In the data rows, 128 means zero.
Two rows play each game, the first against the second. How much does the first row win by? 20 is about a draw, 40 a big win and 0 a big loss. Wins can go round in a circle: one row can beat a second, the second a third and the third the first. Each row has two weighted sums of its numbers, A and B, taken from their middle values. A row wins by its A times the other's B, less its B times the other's A.
[147 134 101 170 138 125 144 130 144 142 123 175 105  97 119 162 168 107
 135 135 128]
[122 112 124 134 124 146 147 131 130 138 133 116 132 117 132 118 100 128
 111 130 153] 15
[121 130 151 114 136 107  93 126 107 126 119 113 142 151 125 140 125 130
 147 134  93]
[127 129 134 132 139 119 135 126 132 137 105 128 122 107 129 153 133 122
 132 131 114] 12
[128 149 141 111 131 157 132 113 136 137 157 124 127 153 137  84 108 151
 140 134 152]
[133  84 109 146  94 127 131 143 115 137 135 136 121  91 132 147 116 138
 115 128 144] 19
[136 104 119 137  98 125 117 138 109 137 151 136 131 109 132 135 122 142
 109 132 142]
[117 142 142 111 133 145 121 121 128 113 145 103 149 180 136  97  93 120
 138 122 133] 32
[132 116 133 104 117  99 120 137 116 132 101 121 107  99 127 133 134 160
 119 130 111]
[129 138 169 113 145 127 127 115 125 140  95  82 116 142 143 142 102 132
 170 128 106] 22
[144  75  85 155  72  93 124 169  91 119 143 164  97  87 110 159 163 170
  83 130 126]
[118  82 113 133 101 105 142 140  97 137 111 102 120  97 125 143  99 155
  88 127 125] 13
[123 115 143 107 111 128 109 129 107 113 149 109 148 154 134  96  94 147
 124 132 132]
[145  94 106 146  93  95 118 147 105 140 130 151  99  89 114 166 163 163
 123 136 119] 13
[138 152 101 159 164 136 187 105 145 169 110 133 105 112 128 135 138 117
 133 135 150]
[113 161 188  69 145 140 110 111 132 118 109  77 124 165 142  93  95 152
 146 119 114] 25
[128  79  97 149  99 114 154 140 112 145 122 131 105  84 133 147 115 159
  96 135 148]
[137 137 114 147 128 134 128 131 139 123 149 158 132 116 120 145 146 106
 128 128 136] 23
[113 127 136 131 166  89 137 122 131 138  57  91 126 126 126 183 128 107
 153 124  72]
[129 140 144 115 133 109 107 129 124 118 105 116 124 139 118 144 136 133
 144 131  96] 23
[135 155 135 118 115 137  97 129 145 113 143 159 133 116 132 144 150 104
 136 127 119]
[127 102 127 131 131  66 114 150 105 112  93 134 138 113 111 188 169 108
 120 128  69] 21
[130 125 103 152 146 154 170 116 144 147 133 142 130 109 135 118 119 105
 114 133 166]
[119 137 157  88 122 132 112 123 111 123 143  98 145 155 133  84  92 160
 123 124 132] 16
[121 140 150  98 137 133 123 121 120 121 124 100 132 166 129 103 109 151
 140 127 120]
[136 123 113 147 130 145 142 124 131 141 149 146 136 108 137 119 127 118
 122 127 158] 20
[126 144 115 159 137 150 150 122 154 125 138 150 143 126 128 131 138  84
 120 126 148]
[122 156 121 162 165 183 157 103 156 150 143 118 131 166 146 107  96  95
 160 129 173] 23
[124 134 121 145 138 120 123 129 141 126 116 141 150 119 120 159 141  65
 136 128 114]
[132 117 125 136 141 118 145 122 126 149 103 113 120 108 130 150 118 128
 125 138 119] 20
[133 106 145  98  86  95  69 158  82  98 156 133 151 154 123 114 129 161
 106 127 109]
[129 171 134 122 171 154 152 101 163 142  95 107 107 143 138 109 121 119
 164 125 136] 19
[132  96 141 125 100  96  96 145 101 118 132 135 143 107 120 160 135 130
 119 133 100]
[115 148 161 101 150 130 121 115 132 121 113  86 147 159 142 119 101 123
 143 124 120] 16
[128 151 148 100 140 116 108 126 125 120 119 127 118 135 124 121 142 135
 141 127 106]
[131 110 137 120  99 117 102 141 116 123 131 125 115 126 122 128 123 154
 126 131 126] 25
[131 103 109 137  94 126 124 144 118 131 145 144 111  91 130 135 123 155
 100 128 144]
[126 113 119 124 115 138 131 138 115 123 154 128 146 119 119 112 114 130
 100 125 147] 21
[145 109 103 151 110 141 151 134 124 150 141 143  80  97 125 122 135 164
 105 130 161]
[129 128 146 104 120 138 124 122 125 130 121 104 102 143 135 103 108 167
 139 129 121] 18
[125 156 143 127 146 174 140 109 156 132 145 122 121 156 147  95 111 130
 156 129 161]
[126 189 173 104 170 117 111 105 158 125  80  97  88 169 137 132 143 128
 184 124  76] 28
[131 107 110 135  90 135 125 136 113 113 172 151 147 115 129 118 127 139
 106 122 150]
[133 113 101 159 124 129 147 130 127 143 134 143 122 107 125 138 127 118
 114 131 150] 18
[118 153 137 130 135 150 118 126 134 111 157 126 160 165 134 104 119 108
 136 122 139]
[108 173 193  64 153 128 115 103 149 122  82  71 104 163 139 104 106 142
 163 114  94] 31
[136 129 126 116 116  90  97 143 122 119 119 148 112 116 113 151 172 129
 136 134  88]
[161 146  64 182 165 110 147 132 143 145 137 191 105 108 105 178 206  80
 138 129 130] 23
[125 136 127 112 126 142 122 125 126 124 145 124 130 145 125  92 122 146
 117 131 141]
[135 155 100 151 145 118 139 129 142 116 116 163 114 124 110 156 184  93
 131 129 114] 18
[139 122 106 155 122 128 140 135 128 138 135 157 121 104 124 142 144 123
 120 132 146]
[133 106 123 124 105  91 118 142 118 122 108 145 115  83 117 165 154 131
 110 133 113] 16
[132 119 126 122 130 115 125 128 115 133 115 117 111 120 127 125 127 152
 133 132 128]
[146 122  51 191 162 132 177 120 138 150 147 175 136 103 112 147 166  83
 118 132 161] 24
[132  87  93 147 104  93 142 148 109 135 120 154 126  67 110 172 155 137
  90 130 130]
[121  90 128 132 119 107 143 134 119 148  85 106 110  69 134 162 103 137
 104 134 125] 3
[125 149 152  94 140 115 103 125 131 115 104 102 142 147 130 120 128 123
 135 124 106]
[142 118 104 150 119 122 127 133 128 135 147 169 118  95 122 148 162 127
 131 131 132] 21
[115 153 138 143 176 162 154  97 154 141 109  86 147 160 146 120  90  91
 163 122 140]
[116 139 145  96 130 117 100 133 120  95 125 104 162 160 120 112 120 124
 127 111  99] 20
[133 132 153  99 121 109 114 131 120 127  95 101  89 135 129 116 127 177
 143 127  96]
[118 146 166  88 139 135 119 110 122 134 113  81 140 149 145 106  88 148
 134 127 135] 23
[133 141 141 130 154 135 131 115 142 141 121 122 126 136 136 131 123 121
 152 132 125]
[127 120 135 113 129  76 115 142 117 116 100 137 128 101 116 164 158 123
 126 130  88] 21
[124 168 167 115 159 143 110 109 151 126 110 105 115 164 143 128 123 125
 189 127 103]
[133 114 113 131 123 110 134 138 119 135 128 142 127 103 116 154 143 121
 110 132 129] 21
[130 170 146 132 172 140 131 104 165 131  97 123 108 146 133 138 146  98
 174 123 109]
[122 186 137 156 205 175 175  80 196 165  92 106 113 148 148 140 115  81
 190 117 135] 28
[126 158 138 131 167 103 124 117 151 122  88 132 128 144 119 164 171  87
 169 123  79]
[133 119 114 132 121 115 131 137 115 127 140 133 143 115 124 121 134 138
 107 128 142] 18
[118 105 178  91 112 103  93 134 103 126  98  82 127 127 143 145  93 150
 142 133 101]
[120 113 120 117 115 105 120 140 109 121 122 121 130 117 126 129 129 146
 106 128 125] 26
[129 111 139 113  97  95  95 144 115 108 116 133 124 102 121 155 149 130
 122 130  93]
[132 144 128 115 122 149 121 120 141 113 142 129 114 158 132  82 131 147
 131 126 129] 21
[119 146 137 116 142 148 112 119 141 119 143 127 151 136 133 114 115 106
 131 123 137]
[130 136  93 139 131 139 153 129 139 134 149 146 120 125 120 105 138 138
  92 131 154] 31
[125 144 135 112 112 160 106 129 119 104 182 136 158 169 128  76 115 137
 112 126 154]
[132 115 128 117 111 124 120 137 117 122 139 129 130 128 132 122 132 143
 114 129 118] 17
[121 160 152 125 141 169 134 115 161 131 133 119 113 158 143 107 121 118
 161 127 133]
[117 142 168 100 136 136 109 125 135 118 118 101 139 147 138 131 111 124
 153 124 110] 19
[136 157 115 179 164 178 164 103 167 152 141 141 107 153 142 131 121  94
 170 131 153]
[119 120 141 125 157 133 156 108 122 153  94  83 123 124 136 135  88 129
 141 131 125] 24
[129 117 162  91 111 108  89 143 114 103 115 116 125 148 127 126 128 146
 131 126  96]
[138 122 114 148 123 120 142 131 127 128 123 135 112 127 118 142 141 122
 128 132 119] 18
[113 106 158  91  93 134 112 130 103 118 137  91 147 141 138  84  73 176
 108 125 148]
[129 150 129 152 158 158 148 108 160 136 125 131 143 143 138 139 130  90
 172 128 134] 20
[128 127 157  90 108 141 102 126 115 129 135 110 117 134 142  88  95 174
 122 130 137]
[113 123 172  71 104 103  85 139  99  97 112  85 124 177 122 106 102 172
 119 118  84] 25
[132 146 126 133 116 132 114 135 131 111 134 149 111 143 118 117 159 131
 141 127 110]
[135 105 116 135  99 111 120 147 109 130 134 135 120 107 125 144 133 145
 118 128 128] 17
[127 115 120 121  90 143 111 148 116 109 175 148 144 129 127  85 127 147
  91 127 156]
[124 112 127 135 123 130 134 128 118 135 124 111 126 124 126 125 104 137
 111 133 137] 22
[124 128 133 119 116 156 131 127 132 123 142 126 132 131 134 106 111 128
 116 130 141]
[119 127 144 115 142 126 133 125 128 129  96  99 111 127 127 137 114 138
 140 134 114] 19
[127 127 131 146 123 153 125 129 134 124 160 138 142 138 138 124 119 117
 124 129 140]
[129 118 139 112 112 127 107 137 116 125 131 120 129 134 133 122 114 148
 135 131 124] 19
[140  81  90 148  90  67 119 164  99 114 104 171  97  56  97 201 181 134
 105 134  93]
[136 137 133 133 120 153 115 123 128 129 161 125 122 144 135 104 117 148
 140 133 147] 18
[121 116 147  98  85 137  92 143 110 106 160 127 160 145 131 108 107 141
 109 123 134]
[135 112 124 135 108 116 119 143 115 123 136 138 124 116 119 139 134 135
 124 131 120] 18
[125 101 166 100 115  85 105 141 107 124  84  94 107 112 129 159 112 153
 133 132  75]
[117 119 140 105 118 104 104 139 106 110 140 126 154 133 122 124 123 130
 109 122 120] 16
[116 152 157 124 170 155 139  99 161 128 100  96 108 173 144 127 111 107
 176 116 113]
[125 126 119 115 137  94 136 134 124 119 104 133 137 115 113 139 156 117
 109 130 108] 26
[128 112  97 142 116 132 146 134 129 128 148 154 151 104 120 131 145 113
  87 119 146]
[128 140 139 136 154 125 136 117 142 139  91 111 118 133 127 156 120 106
 159 134 111] 13
[127 108  94 150 119 106 141 141 113 127 138 143 139 109 111 139 140 132
  94 131 130]
[112 136 185  71 121 131  98 115 110 102 126  77 142 185 133  81  83 172
 130 124 125] 21
[128 145 136 127 142 148 131 118 134 133 138 126 135 150 140 107 114 126
 131 133 139]
[133 109 110 125 128 107 136 133 118 124 115 133 128 116 112 141 141 119
 121 128 123] 29
[150  98  88 157  94 130 130 143 116 143 153 180  97  77 127 137 164 153
 108 130 156]
[115 177 168 103 142 139  97 114 143 104 121 109 154 180 136 105 118 109
 150 114 113] 20
[131 113 116 129  97 113 112 146 119 113 151 158 134 104 117 133 147 139
 103 128 127]
[121 115 159  84 101 118 103 133 108 112 131 103 134 130 130  97  95 169
 102 126 129] 19
[128 147 130 125 170 104 141 117 145 138  78 122 104 130 128 151 155 117
 163 130  87]
[135 133 115 153 142 167 158 107 149 153 135 130 122 121 145 127 101 107
 139 139 161] 23
[132 123 124 138 113 125 106 142 118 122 165 154 143 129 125 136 143 128
 129 132 128]
[141 136  95 149 140 118 153 126 143 142 100 148  75 110 114 150 170 127
 133 127 111] 34
[126  98 131 122 127  65 107 149 104 125  86 119 138  91 111 174 143 117
 116 131  73]
[119 158 165 122 151 174 138 102 148 131 132  93 140 173 151  98  81 121
 156 121 141] 14
[117 141 139 113 142 132 127 121 127 115 112 107 138 149 131 121 122 114
 136 122 112]
[122 100 158  94  51 125  60 158  86  89 180 122 164 148 128  89 101 179
  92 122 129] 6
[114 155 145 117 159 162 142 106 150 128 135 105 159 170 144  89 102 112
 140 117 144]
[115 122 143 127 137 136 139 122 137 130 110 104 142 129 137 134 110 112
 130 126 120] 19
[128 168 103 167 209 172 221  84 185 178  80 119  91 107 145 149 118  80
 159 127 154]
[120 128 135 117 132 127 130 128 135 129 113 121 134 128 128 126 126 123
 122 130 121] 29
[124 124 141 111 125 123 115 127 109 122 136 104 126 154 130 100  98 159
 129 132 129]
[134 151 121 155 165 140 140 112 143 144 132 139 134 142 128 137 136  90
 150 130 139] 7
[132 125 136 109 104 132 105 137 122 119 146 135 116 123 132 112 138 151
 127 133 135]
[135 157  99 175 177 145 170 110 164 145 128 152 116 128 126 142 158  80
 137 132 139] 25
[119 123 180  70  85 124  71 138 100  93 149  96 151 169 128  78 103 177
 116 118 108]
[133 122 116 144 115 152 133 134 120 135 160 136 127 126 131 112 113 135
 127 132 158] 23
[128 122 124 129 126 116 133 134 117 135 122 124 108 122 120 127 130 154
 122 132 125]
[135 109 114 134 103 116 129 140 117 130 126 140  90 112 124 136 137 158
 122 128 129] 22
[118 161 149 128 174 134 136 104 153 140  88 106 131 150 141 140 121  98
 172 124 104]
[129 122 121 148 143 112 146 128 132 133  94 121 126 121 119 169 133 102
 146 129 103] 29
[134 128 128 110 101 132  94 148 127 104 174 151 159 131 127 112 140 123
 108 119 144]
[129 104  97 136  97 111 119 149 107 111 163 154 147 105 113 124 149 138
  80 121 136] 19
[134 125 120 125 120 114 129 134 123 137 116 131 107 109 127 132 145 150
 126 141 120]
[114  94 134 120 120 128 143 125 113 125 123  94 136 137 130 125  88 144
 113 127 135] 16
[132 155 125 162 160 165 147 107 150 145 146 138 141 154 139 126 124  91
 154 135 148]
[120 149 172  89 143 112 119 117 123 123 100  82 121 157 138 123 109 145
 153 128  91] 27
[124 123 126 130 150 142 148 115 143 146 103 107 122 131 137 136 104 114
 144 127 129]
[121 130 137 121 126 148 114 123 130 117 157 122 161 160 136 104 107 120
 135 130 149] 23
[146 105  70 175 104 115 143 149 125 130 152 202 122  78 104 179 185 108
 113 126 137]
[117 126 137 115 119 121 118 133 121 112 124 124 152 135 124 127 128 116
 118 122 112] 23
[121 127 152  94 130 129 125 122 127 125 119  98 149 138 134 114  98 136
 127 121 126]
[132 111 110 134 124 109 150 137 121 134 114 141 110  98 120 144 147 145
 106 132 120] 24
[142 123  94 148 106 134 116 143 119 113 183 175 144 122 109 125 160 129
 104 126 151]
[133 135 130 146 134 149 136 121 141 135 138 134 122 130 129 131 124 107
 137 131 132] 23
[132 154 143 109 139 139 130 121 138 142 119 128 104 123 135 112 123 149
 144 132 132]
[129 151 145 121 148 110 131 117 126 134  85 110  96 140 122 141 138 140
 155 122  84] 18
[126 114 160 100  95 112  86 146 112 113 119 118 127 130 133 147 117 145
 141 132 105]
[128 118 118 138 117 111 125 137 120 121 121 137 123 115 117 149 137 117
 120 129 110] 21
[141 114  96 174 136 116 168 128 128 153 117 143 111 105 115 169 135 110
 124 134 135]
[126 133 153 104 132 118 109 126 126 119 112 117 124 145 130 133 129 136
 146 130 110] 22
[128 124 148 108 125 123 117 126 124 134 117 112 127 128 137 123 113 145
 136 129 124]
[124  78 116 128 102  88 121 149  80 127 132 124 140  93 119 149 117 148
  83 130 124] 24
[128  69 103 126  80 134 126 149  88 123 171 130 145 103 126 103 103 177
  66 128 182]
[119 145 159  94 148 105 108 126 124 114  97 105 136 145 128 134 136 124
 147 121  85] 23
[134 126 117 124 128 133 143 126 133 137 117 126 109 113 125 132 130 140
 110 134 131]
[131 144 109 139 136 125 130 128 144 123 131 157 136 123 116 135 166 108
 123 129 126] 25
[127 132  91 168 163 132 191 118 147 144  98 147 118 104 118 150 144  84
 123 131 147]
[129 101 128 123 110 121 130 137 110 132 138 124 139 109 132 124 120 144
 102 129 142] 33
[139 116  98 174 141  98 155 138 130 147  99 153 107  87 114 178 162 103
 134 133 114]
[129 108 147  93  94  79  78 160 106  98 118 137 132 121 116 140 162 145
 117 129  80] 22
[130 152 116 149 170 163 166 103 161 153 112 130 121 130 138 127 130  98
 140 131 152]
[121 114 129 119 142 103 133 129 122 140  90 110 134 118 127 141 114 125
 133 132 116] 14
[136 135 129 109 107 113  93 149 120 108 139 153 130 118 121 131 166 140
 120 132 104]
[136 105 129 114  89  75  93 157  99 109 110 143 109  95 112 164 169 152
 121 129  84] 20
[150 114  71 194 134 125 163 135 130 142 142 177 121 107 116 167 168  97
 129 130 147]
[136  86  95 136  81 111 117 150 102 122 148 156 127  90 116 131 143 156
  81 127 144] 15
[121 109 119 120 119 107 121 140 119 120 140 145 152 103 118 136 143 114
  97 130 129]
[113 123 164  81 131 102 120 126 116 115  89  79 130 148 128 115 102 154
 123 124  94] 24
[124 131 161  78 104 114  83 136 109 106 132 113 135 153 125  91 118 166
 122 126 105]
[134 142 114 152 146 204 175  99 157 155 155 124 111 139 152  77  95 135
 134 129 201] 17
[130 118 123 136 100 136 116 137 118 122 158 135 125 138 128 122 122 143
 118 136 140]
[133  82 120 122  80 115 128 153  97 131 122 126 106  79 131 139 108 175
  91 130 140] 10
[132 103  97 132  86 128 121 149 110 117 164 159 132  94 126 114 139 151
  83 123 156]
[126 175 150 112 160 152 120 108 148 124 123 110 126 175 139  97 122 129
 168 118 123] 19
[129  97  90 155  85 141 116 149 109 111 193 166 175 122 115 116 139 126
  88 124 164]
[129 134 105 155 149 156 179 116 158 150 121 134 125 108 137 138 123  96
 124 132 174] 1
[127 121 133 111 109 117 120 134 113 122 123 117 119 129 128 109 118 159
 107 128 127]
[125 135 162 112 126 143 111 122 134 121 129 109 116 150 142 120 114 135
 149 133 116] 21
[117 107 146 104 127  67  93 144  99 115  95 105 141 125 122 153 134 141
 131 126  74]
[122 129 124 139 140 174 154 116 149 141 136 121 133 134 144 109  98 114
 123 126 164] 30
[123 125 164  91 123 133 134 117 119 145 111  86 114 133 146  98  83 181
 132 125 143]
[118 132 119 111 130 104 134 133 121 110 111 125 126 143 113 124 147 130
 117 123  95] 13
[131  98 118 102  94  91 111 155  97 120 114 129 104  95 119 121 142 174
  96 129 111]
[128 148 150 116 155 162 145 107 162 149 109 110 111 124 141 123 110 127
 151 128 145] 38
[140  95 112 150  83 114 112 151 110 123 156 151 121 106 116 149 148 140
 108 133 127]
[109 142 146 132 140 165 134 116 146 122 141 111 170 161 137 100 101  90
 123 121 164] 17
[114 153 159 103 154  99 112 125 133 117  84  95 141 138 135 153 128 105
 154 118  68]
[120 133 139 112 141 113 106 131 125 102 126 123 149 151 119 130 136 108
 123 116  98] 22
[118 142 147 122 151  93 107 124 132 117  90 118 129 133 124 162 150 106
 152 123  70]
[123 165 168  93 154 124 106 111 139 122  96  96 122 162 133 125 123 133
 171 124  91] 23
[128 104 142  99  97  97 103 144  99 131 106 121 100  92 127 126 123 189
 105 133 110]
[132 100 110 138 117  98 128 140 116 125 107 140 106  90 115 160 153 130
 119 132 105] 28
[120 130 140 115 112 130  96 140 126 101 154 139 164 140 126 124 121 102
 114 121 132]
[138 107  83 162  94 126 141 148 123 134 170 180 134  85 123 140 156 130
  96 127 158] 18
[124 113 142  99  89  98  78 149  98 101 149 130 148 132 119 114 133 150
 105 124 116]
[124 124 131 130 121 118 130 130 130 125 112 125 116 119 128 146 124 123
 131 132 111] 27
[127 110 113 105 101  73 102 158  92 100 126 131 123 136 101 113 160 158
 103 122  89]
[139 104 100 152 146  92 148 140 126 148 100 158 111  83 116 177 171 110
 121 135 111] 18
[139 114 116 150 105 140 122 131 116 133 156 143 110 127 128 123 126 149
 120 132 161]
[123 132 122 151 139 171 154 118 142 135 143 117 143 151 142 109 103  98
 126 132 168] 11
[126  95 116 126 110  79 115 149  94 120 121 134 136  98 113 170 143 128
 105 132 101]
[117 158 124 123 150 139 132 124 137 115 130 130 148 162 130 101 123 113
 127 125 126] 23
[146  99  81 188 103 143 154 136 138 141 149 165 111  79 127 165 140 113
 115 134 156]
[127 123 150 140 133 129 132 126 141 146  99 107 107 119 134 164 107 107
 159 130 111] 7
[114 168 174  92 140 149 109 110 139 109 123  88 147 190 145 113  97 118
 167 118 107]
[125 101 140 104  95 113 114 140 101 133 127 112 134  96 139 117  95 176
  97 133 145] 15
[132 142 121 148 137 159 143 120 148 139 150 146 142 138 139 118 121  93
 142 130 155]
[141 131  89 169 139 140 157 125 156 144 132 166 110 105 119 153 166  95
 133 134 137] 15
[134 110 128 131 112 120 130 136 123 136 114 134  95 101 130 143 141 143
 123 135 118]
[141  77 110 145  75  89 106 162  82 126 140 146 107  83 121 169 148 171
 114 138 121] 15
[124  94 137 109  97 125 106 143  95 115 165 116 165 132 129 100  91 150
  93 128 161]
[133 121 101 147 124 113 141 138 120 128 143 153 142 118 115 144 154 112
 119 134 129] 19
[134 129 109 145 127 161 139 123 137 138 165 148 147 127 135 106 124 118
 124 127 167]
[121  93 132 113 107 101 116 142 100 125 123 110 129 117 121 128 115 145
 116 130 115] 18
[125 118 126 107  97 125 108 141 108 117 151 128 128 120 127 102 120 157
  99 121 141]
[117 172 166 106 146 151  85 116 134 105 158 113 165 201 135  85 116 114
 166 116 117] 4
[119 180 152 115 182 112 130 105 163 129  77 112 123 152 134 151 143  92
 180 118  84]
[140 109  71 178 121 133 149 134 116 124 175 171 157 120 115 131 147 115
  96 130 168] 23
[128 102 107 158 110 150 135 135 112 120 174 137 154 125 118 119 118 128
 105 128 163]
[120 120 139 145 143 148 148 115 135 145 117 102 125 143 143 134  85 121
 152 129 137] 16
[123 139 125 121 136 127 130 128 137 116 126 137 126 135 123 119 136 123
 116 124 122]
[118 154 166  78 131 152 119 107 129 120 131  93 131 158 140  68  89 174
 125 113 141] 24
[118 124 179  98 108 130 102 128 115 113 135  89 156 158 143 116  79 136
 133 122 114]
[128 131 141 125 145 118 132 121 134 134 106 120 121 131 126 144 123 116
 148 130 113] 24
[136 146 109 145 140 158 158 119 152 137 149 152 124 134 130 114 131 110
 133 132 154]
[139 134 100 145 124 115 128 140 127 123 144 169 126 116 110 143 167 124
 120 131 125] 22
[147 135  80 175 145 154 157 123 156 141 148 176 126 115 120 130 160 100
 121 132 163]
[125 145 113 163 155 145 135 122 161 123 143 157 163 132 127 147 151  57
 138 125 143] 25
[139 133  98 160 130 131 132 134 126 122 158 159 136 131 117 140 158 101
 128 130 135]
[134 129 109 158 138 128 144 130 134 146 127 141 113 106 123 155 142 116
 131 134 130] 22
[136 153 127 136 134 128 110 128 139 117 141 157 133 141 120 140 164 102
 145 128 116]
[126 119 160  96 106 105  72 141 107 102 135 124 139 143 124 122 129 137
 138 131 106] 34
[133 125 134 112 104 103  95 151 114 107 143 150 130 111 119 130 151 137
 113 129 112]
[111 122 124 138 161 107 155 121 130 137  79  96 139 120 130 161 119  93
 137 124 100] 30
[135 141  96 173 153 145 156 120 159 144 139 167 140 113 125 148 157  70
 128 130 151]
[137 133 112 141 122 145 153 124 147 153 113 135  87  89 136 143 136 139
 139 127 135] 12
[113 157 183  81 134 140 124 112 128 114 109  74 127 179 143  90  88 157
 148 122 114]
[130 146 146 114 127 139 104 132 137 112 152 140 146 157 135 118 129 120
 142 128 131] 22
[130 159 130 151 171 127 144 111 163 148  99 137 124 118 132 180 150  68
 165 124 115]
[131 136 119 150 139 165 145 117 150 134 138 134 118 141 136 117 121 117
 146 126 143] 22
[121 135 138 123 130 150 140 111 120 152 154 103 153 129 149  96  75 143
 119 132 171]
[141 113 111 144  99 127 114 143 117 131 157 160 113 103 126 126 141 149
 119 132 148] 21
[127 143 168  95 144 114 117 118 128 142  96 100 115 122 137 140 110 141
 149 129 120]
[118 128 141 101 113 140 127 121 120 131 126 108 122 130 137  90  97 165
 116 125 143] 22
[132 143 122 120 117 133 133 128 135 134 129 143 109 123 127 110 145 146
 125 131 133]
[128 103 103 153 113 133 148 136 110 127 160 138 147 122 121 131 114 129
 104 129 156] 18
[116 122 211  70 101 118  83 131 107 114 105  64 113 149 153 130  70 174
 152 120  90]
[120 129 167  84 103 137 101 128 118 108 140  94 129 156 137  92  95 162
 128 125 126] 17
[126 136 171 100 146 108 102 125 121 119  96  88 125 149 133 148 116 131
 154 126  84]
[123 142 124 132 141 155 147 118 146 134 134 120 143 141 143 117 105 110
 137 132 140] 19
[123 128 134 113 147 113 139 120 125 132 105 103 121 142 126 128 122 132
 136 129 104]
[124 111 144  98 103 114 105 136 107 103 134 117 146 146 126 105 107 149
 111 125 115] 21
[128 116 121 137 103 157 140 136 134 127 166 136 143 119 128 107 116 122
 109 127 168]
[133 123 108 164 146 138 163 123 141 157 123 136 126 102 130 164 127  98
 131 131 146] 17
[134 152 130 117 155 100 134 125 132 128 107 137 118 134 118 135 161 117
 147 129  95]
[124 122 137 112 135  81 118 139 115 129  90 116 120 108 121 161 142 133
 130 136  85] 22
[151 155  81 191 180 145 177 106 159 166 123 165 111 117 121 155 163  73
 159 136 147]
[131 140 119 139 148 117 148 114 132 145 100 117 101 130 123 145 128 133
 135 133 111] 21
[131 128 130 125 145 105 129 128 133 127  99 131 108 117 125 150 151 125
 146 125  99]
[128 115 126 110  99 120 100 143 112 117 148 135 140 118 123 111 134 148
  99 128 142] 20
